[[ 16  -8 -22  -1   6  -9  16  16  16  15   7   3  -8]
 [  1 -32 -21 -43  -8  -6   8  15  14  33 -23  31  -6]
 [-21 -19  -1 -44 -59   9 -51 -21 -51  20 -16   2  34]
 [ 11 -35 -32 -24  30 -10  55  52  70  34 -12  39 -24]
 [  9 -34 -12 -52   0 -11  10  17  19  38 -31  49 -11]
 [ 14 -26 -28  -6  29  -8  51  50  65  25  -1  24 -19]
 [-14  22  20  -4 -37   1 -45 -37 -48 -10  -5 -17  18]]
=>
[[-21 -19  -1 -44 -59   9 -51 -21 -51  20 -16   2  34]
 [-14  22  20  -4 -37   1 -45 -37 -48 -10  -5 -17  18]
 [  1 -32 -21 -43  -8  -6   8  15  14  33 -23  31  -6]
 [  9 -34 -12 -52   0 -11  10  17  19  38 -31  49 -11]
 [ 11 -35 -32 -24  30 -10  55  52  70  34 -12  39 -24]
 [ 14 -26 -28  -6  29  -8  51  50  65  25  -1  24 -19]
 [ 16  -8 -22  -1   6  -9  16  16  16  15   7   3  -8]]

[[ 34  13   6  21  18   5   7 -26   1  -8]
 [ 40  26  -2  19   9   1  14  -6  10 -14]
 [-17 -20   5  55   1  15   2  55   4   0]
 [ 45 -12  28   2   8   2   3 -49   7   7]
 [-25   1   7  58  15  -5  16 -36  -4  -5]
 [ 20  26 -21  15  -9  -5  -1 -85   2   0]
 [-22  20 -11 -13   4   7  -7 -18   6  14]]
=>
[[-25   1   7  58  15  -5  16 -36  -4  -5]
 [-22  20 -11 -13   4   7  -7 -18   6  14]
 [-17 -20   5  55   1  15   2  55   4   0]
 [ 20  26 -21  15  -9  -5  -1 -85   2   0]
 [ 34  13   6  21  18   5   7 -26   1  -8]
 [ 40  26  -2  19   9   1  14  -6  10 -14]
 [ 45 -12  28   2   8   2   3 -49   7   7]]

[[ 41 -30 -46  17 -28 -22 -10]
 [  8  -5   7   2  32  41  34]
 [-61  50  42 -62  13  -3 -41]]
=>
[[-61  50  42 -62  13  -3 -41]
 [  8  -5   7   2  32  41  34]
 [ 41 -30 -46  17 -28 -22 -10]]

[[-77 -38  73 -11   4]
 [-75 -31 -29 -63 -32]
 [ 35  13 -69 -30  52]
 [-46  56 -42  18  61]
 [ 61 -17 -54  37   0]
 [-59  37  72  19  74]
 [-61 -64   6  -5 -50]
 [ 72 -27 -35 -45 -78]
 [ 30  40 -27 -25 -77]]
=>
[[-77 -38  73 -11   4]
 [-75 -31 -29 -63 -32]
 [-61 -64   6  -5 -50]
 [-59  37  72  19  74]
 [-46  56 -42  18  61]
 [ 30  40 -27 -25 -77]
 [ 35  13 -69 -30  52]
 [ 61 -17 -54  37   0]
 [ 72 -27 -35 -45 -78]]

[[ 23  21 -16 -80 -23  55  -5 -53  68]
 [ -7 -86  25  20 -67  58   0 -26  54]]
=>
[[ -7 -86  25  20 -67  58   0 -26  54]
 [ 23  21 -16 -80 -23  55  -5 -53  68]]

[[ 18  29  47  13  19 -10   7 -20]
 [-27 -10  17   8  24  -3  32 -51]
 [-25 -40 -55 -47 -53 -34 -47  13]
 [ 16   9  20 -43 -41 -69 -55  14]
 [ -5  -6  -7  -7  -8  -7  -8  -3]
 [ 33  16 -23   2 -22  18 -38  50]]
=>
[[-27 -10  17   8  24  -3  32 -51]
 [-25 -40 -55 -47 -53 -34 -47  13]
 [ -5  -6  -7  -7  -8  -7  -8  -3]
 [ 16   9  20 -43 -41 -69 -55  14]
 [ 18  29  47  13  19 -10   7 -20]
 [ 33  16 -23   2 -22  18 -38  50]]
